Some points:
[ 0.9  1.9  1.4  0.2 -1.4  0.8 -0.6 -1.6  1.4 -1.1  1.5  1.  -0.6 -1.8 -0.8 -0.3  1.9 -1.4  0.2  1.2  1.  -1.7 -1.   0.9]
[ 0.1 -1.4 -1.3  2.9  0.7  0.9 -1.7 -0.2  0.8 -0.6  0.2  1.2 -0.4  0.4  1.4  1.4  0.  -0.1 -0.8  1.7 -1.9 -0.1 -1.4  1.9]
[-1.  -0.6 -1.2  0.2  0.4 -0.3  0.1 -1.1 -1.2  0.2 -0.2 -1.3  1.4 -0.1 -0.7  0.1 -0.2 -0.3 -1.2  0.6 -0.1 -0.4 -0.2  0.9]
[-1.  -0.7  2.4  0.2  0.5  1.1 -0.9  0.7  0.1 -1.8 -2.1  0.8 -1.1  0.5 -0.4  1.  -0.6  0.1  0.3  1.8 -0.1  0.4 -1.8 -0.1]
[ 0.8  0.6 -0.6 -0.7 -0.7  0.6 -0.5 -1.  -0.1  0.7 -0.5 -0.2 -0.7  0.9 -1.1  2.3  0.   1.1 -1.1  0.5 -0.7 -0.5  1.3 -0.4]
[-0.8  0.1 -0.3  0.1  0.1  1.4  0.9  1.1  0.2  0.8 -0.8 -0.9  0.3  1.1 -1.5  1.1  0.4 -0.8  0.7  1.7  0.   0.7  0.5 -0.4]
[ 1.3  1.4  0.8  1.6 -1.3  0.4  1.6 -0.2  1.1 -0.5 -0.3  0.2  0.7  1.3  0.5 -0.3 -0.9 -0.5 -1.5 -0.7  0.1  2.3  1.4  1.6]
[ 0.3  0.7  0.4 -1.1 -1.  -2.1 -0.5  0.5 -2.   1.2  1.  -0.5  1.3  2.2 -1.  -0.2  0.8  1.4  0.6  1.6  0.4 -0.5 -0.1  0.5]
[-0.2  0.   0.2  0.2  1.3 -1.   0.9  0.4  0.5 -0.2  0.   1.9 -0.5 -0.7  0.5 -0.8  0.9 -0.1  2.5 -0.8  0.6 -0.1  1.   0.2]
[ 0.9 -0.9  0.5  1.2 -0.6  0.4 -0.3 -1.5 -1.1  1.8  0.1 -0.5 -0.2  0.8 -0.4 -0.9 -1.5 -1.5  0.7 -2.8  0.1 -0.2 -1.3 -0.5]
[-0.8 -0.5 -2.   0.3  0.4  0.6  1.4  0.7  0.7  0.  -0.4 -0.5 -0.1  0.  -1.5  0.2 -0.1 -0.1  0.4  0.5 -0.5 -1.6  0.7 -1. ]
[-0.3  0.7 -1.1 -1.3  0.5 -0.1 -0.4 -0.2  1.2  0.5 -0.9  0.5  0.3 -0.4  0.5  0.4  0.3  1.6  0.8 -0.8  0.4  2.4 -0.9 -0.4]
[ 1.2 -0.7  0.1 -1.7  1.  -0.6  0.8  1.2 -0.9 -0.2  1.3  1.5 -1.   1.1  0.1  0.   2.   0.2  0.7 -1.1 -0.1 -2.3 -1.5  1.8]
[ 0.  -1.8 -0.4  0.1 -0.1  1.   0.5 -1.2  0.3 -0.2 -0.6 -1.3 -0.5  0.7  0.5  0.3  0.3  0.3 -0.4 -0.8  0.  -1.1  1.  -0.3]
[-0.7 -0.3 -1.1 -0.9 -0.3  0.4 -0.5  0.   1.5  1.   0.   0.5  1.3 -1.2 -0.1  0.1 -0.3  1.1 -0.4 -0.1  0.8 -0.6  1.1 -0.3]
[ 2.2  1.9  1.6 -0.1  1.  -1.1 -2.  -0.1  1.9  0.3  0.   0.  -0.7 -0.1 -2.2  0.4 -0.8 -2.  -1.2 -0.6  0.5 -0.4  1.3  0.7]
[ 0.5 -1.   0.4  0.1  2.4 -0.1  1.2  0.3  0.2  1.4  0.9 -0.9 -0.1 -0.4  2.1  1.   1.2  0.9 -0.5  1.   0.3 -1.   0.8 -1. ]
[-0.9 -2.   0.4  0.3 -0.3  0.2 -0.5  1.1  0.1 -2.  -0.5  0.  -1.5  0.9 -0.8  0.2 -0.3  0.6 -0.5  0.5  0.5  0.4 -1.9 -1.1]
[-1.   0.1 -0.8 -0.5  0.4 -0.9  0.7 -1.2 -0.8  0.1  0.9 -1.6  1.   1.1 -1.   0.5 -0.4  0.2 -0.3 -0.4 -0.8  1.6 -1.1 -0.5]
[-2.5  0.   0.9  0.1  0.2  0.1 -0.6  1.1 -1.   0.1 -2.3 -1.2 -2.2 -1.  -1.   0.5 -0.2 -0.7  0.1  0.3  0.6 -0.3 -0.3  0.8]
[ 0.3  0.2 -0.8 -1.4  1.9  2.7 -0.3 -0.9 -2.  -1.   1.7 -0.6 -1.2  1.1  0.  -2.5 -1.6 -0.5  0.2 -0.4 -0.9  0.1  1.2  0.7]
[-1.   0.6  0.3  1.1  0.3 -1.   0.3  0.1 -0.9 -0.2 -0.3 -0.8  1.8 -0.2  0.3 -0.2 -0.8 -0.5  1.6 -0.5 -0.3 -1.1  1.2  1.2]
[-0.5 -1.   1.   0.   0.3 -0.3  0.7 -1.9 -0.5 -0.2 -1.  -0.7  1.1  0.8  0.2 -0.7 -0.4  0.   1.  -0.4 -0.3 -0.6  1.9  1.8]
[ 2.6  0.4 -0.3  0.2 -1.4  1.  -1.4 -1.2 -1.8  1.4 -1.5  0.6  0.9  0.2  0.1 -1.1 -0.3  0.3  1.4 -0.4  0.7  0.5 -0.9 -2.3]
[ 2.2 -1.6 -0.4 -1.5 -0.9  1.1 -0.7  0.2 -0.4 -1.2  0.2 -0.5  0.3 -1.6  0.1  0.4  1.3 -1.9  2.  -0.6 -1.4  0.3  0.6  0.1]
[ 0.5  1.4 -0.1 -0.8 -0.8 -1.4  0.4  1.1  0.8  0.6  0.8  1.  -0.7  1.1  1.4  1.  -1.6 -0.2 -0.7 -0.9  0.1 -0.7 -0.3  0.4]
[-0.3 -0.4 -0.4 -0.4  1.5  0.6 -0.2  1.8  0.2  1.8 -0.3 -0.3 -0.3 -2.5 -1.7  0.7  0.4  1.9 -0.5  0.4  1.4  0.9 -0.5  3. ]
[ 1.1  1.1 -0.2 -0.6 -0.4 -1.6  1.2  1.2 -0.2 -0.8  0.1  0.3  0.6  0.2  1.3 -0.1 -1.6 -0.2 -0.7  1.1  1.6 -0.3  0.   0.4]
[ 0.4 -0.9  1.9  1.5 -0.3  0.3 -0.8  0.1  1.  -2.5  2.   1.   0.3 -0.3 -0.3  0.7 -1.6  1.6  1.1  1.7 -1.8 -0.2 -1.1 -1.6]
[-1.6  0.1 -0.7  0.  -0.5 -0.4  0.6 -0.1  0.9  0.1  0.9  1.  -0.4  0.3 -0.3 -0.6  1.7 -0.2 -0.4 -1.3 -0.1  2.1 -0.1 -1.3]
[ 0.2  0.4 -1.  -0.6 -0.5 -0.5  3.   0.5  0.4  0.9 -0.7 -0.5 -0.1 -0.8  0.  -1.5 -0.3  0.1 -1.1  0.4 -3.1 -0.8 -1.3  1. ]
[ 0.7 -0.5  0.1  0.4 -0.6 -1.5 -0.1 -0.6 -0.4  1.7  0.3  1.8 -1.6  0.   1.7 -1.   0.2 -0.9  1.5  0.6  1.7  0.9  0.  -0.9]
[ 0.2 -0.3 -0.1 -0.2  1.1  0.7  0.   0.8  0.7  1.1  0.3 -0.8  1.   0.1  0.3  1.   0.1 -0.7 -1.7  1.  -0.7 -0.2  1.  -1.6]
[-0.1  1.2  0.8  1.3  2.  -0.4  0.   0.7  1.  -0.4 -1.1 -2.   0.1  0.5  2.4 -1.   2.1  0.7  0.4 -1.2  0.3 -0.6  0.1 -1.3]
[-1.1  0.5  0.3 -1.5 -0.1  0.4  0.9 -1.2 -0.4 -0.8  0.5  0.8  0.5 -1.7 -1.  -0.5  1.9 -0.8 -1.   0.2  0.4  0.3 -0.1 -0.9]
[-0.6 -0.5 -1.   1.4 -1.7 -1.   0.7  0.3  0.9  0.6  0.8  0.7 -2.  -0.3  1.6 -1.   0.6 -0.4 -0.5 -0.2  1.8  0.1  0.5  0.8]
[-0.9 -0.6  0.5 -1.1 -0.4  0.1 -1.1  1.3  0.8 -0.5 -1.3  0.7 -0.3 -0.5 -0.1 -0.1  0.2  1.4 -0.1 -0.2  0.6  0.9 -0.5 -0.1]
[-0.6  1.7 -0.5 -1.4 -0.1  1.6 -0.1  0.5 -0.3  0.4  0.6  0.1  0.4  1.1  1.4 -1.1 -1.3 -0.2 -0.7  0.2 -0.1 -1.2 -0.3 -0.2]
[ 0.3  0.7 -1.1  0.1  0.7 -0.8 -1.1 -1.  -0.5 -0.5 -1.7  1.9  0.8 -0.5 -0.9  0.7 -0.8  0.7 -1.8 -1.6 -0.1  1.6  1.  -2.1]
[-0.5  0.1  1.   2.7 -2.1 -1.1 -1.7  0.6 -0.7 -0.5  1.2 -1.1  1.5  0.1 -0.6 -1.5 -0.1  0.9  0.2  0.4 -0.1  0.9  0.3 -0.2]
[-0.6  0.2  0.1 -0.8 -1.  -0.2  0.1 -1.  -1.6 -1.3  1.1 -1.6  0.9 -2.4  0.8  1.6 -0.4 -1.1  0.6 -1.3 -1.   0.1 -0.4  0.1]
Along one direction, these points spread out more than along any other. Where along it does each point below lie, from 0 to 99? The average is 50, and the first point in the table lies past the average. One standard deviation of the points above along it is 16.
[ 0.2 -0.3 -0.1 -0.2  1.1  0.7  0.   0.8  0.7  1.1  0.3 -0.8  1.   0.1  0.3  1.   0.1 -0.7 -1.7  1.  -0.7 -0.2  1.  -1.6] 53
[ 0.7 -0.5  0.1  0.4 -0.6 -1.5 -0.1 -0.6 -0.4  1.7  0.3  1.8 -1.6  0.   1.7 -1.   0.2 -0.9  1.5  0.6  1.7  0.9  0.  -0.9] 37
[ 0.5 -1.   0.4  0.1  2.4 -0.1  1.2  0.3  0.2  1.4  0.9 -0.9 -0.1 -0.4  2.1  1.   1.2  0.9 -0.5  1.   0.3 -1.   0.8 -1. ] 51
[ 0.5  1.4 -0.1 -0.8 -0.8 -1.4  0.4  1.1  0.8  0.6  0.8  1.  -0.7  1.1  1.4  1.  -1.6 -0.2 -0.7 -0.9  0.1 -0.7 -0.3  0.4] 39
[ 0.9  1.9  1.4  0.2 -1.4  0.8 -0.6 -1.6  1.4 -1.1  1.5  1.  -0.6 -1.8 -0.8 -0.3  1.9 -1.4  0.2  1.2  1.  -1.7 -1.   0.9] 56
[-1.   0.1 -0.8 -0.5  0.4 -0.9  0.7 -1.2 -0.8  0.1  0.9 -1.6  1.   1.1 -1.   0.5 -0.4  0.2 -0.3 -0.4 -0.8  1.6 -1.1 -0.5] 41
[-0.8 -0.5 -2.   0.3  0.4  0.6  1.4  0.7  0.7  0.  -0.4 -0.5 -0.1  0.  -1.5  0.2 -0.1 -0.1  0.4  0.5 -0.5 -1.6  0.7 -1. ] 55
[-0.2  0.   0.2  0.2  1.3 -1.   0.9  0.4  0.5 -0.2  0.   1.9 -0.5 -0.7  0.5 -0.8  0.9 -0.1  2.5 -0.8  0.6 -0.1  1.   0.2] 45
[ 2.6  0.4 -0.3  0.2 -1.4  1.  -1.4 -1.2 -1.8  1.4 -1.5  0.6  0.9  0.2  0.1 -1.1 -0.3  0.3  1.4 -0.4  0.7  0.5 -0.9 -2.3] 29
[-0.9 -0.6  0.5 -1.1 -0.4  0.1 -1.1  1.3  0.8 -0.5 -1.3  0.7 -0.3 -0.5 -0.1 -0.1  0.2  1.4 -0.1 -0.2  0.6  0.9 -0.5 -0.1] 72
[ 2.2  1.9  1.6 -0.1  1.  -1.1 -2.  -0.1  1.9  0.3  0.   0.  -0.7 -0.1 -2.2  0.4 -0.8 -2.  -1.2 -0.6  0.5 -0.4  1.3  0.7] 45
[-0.9 -2.   0.4  0.3 -0.3  0.2 -0.5  1.1  0.1 -2.  -0.5  0.  -1.5  0.9 -0.8  0.2 -0.3  0.6 -0.5  0.5  0.5  0.4 -1.9 -1.1] 84
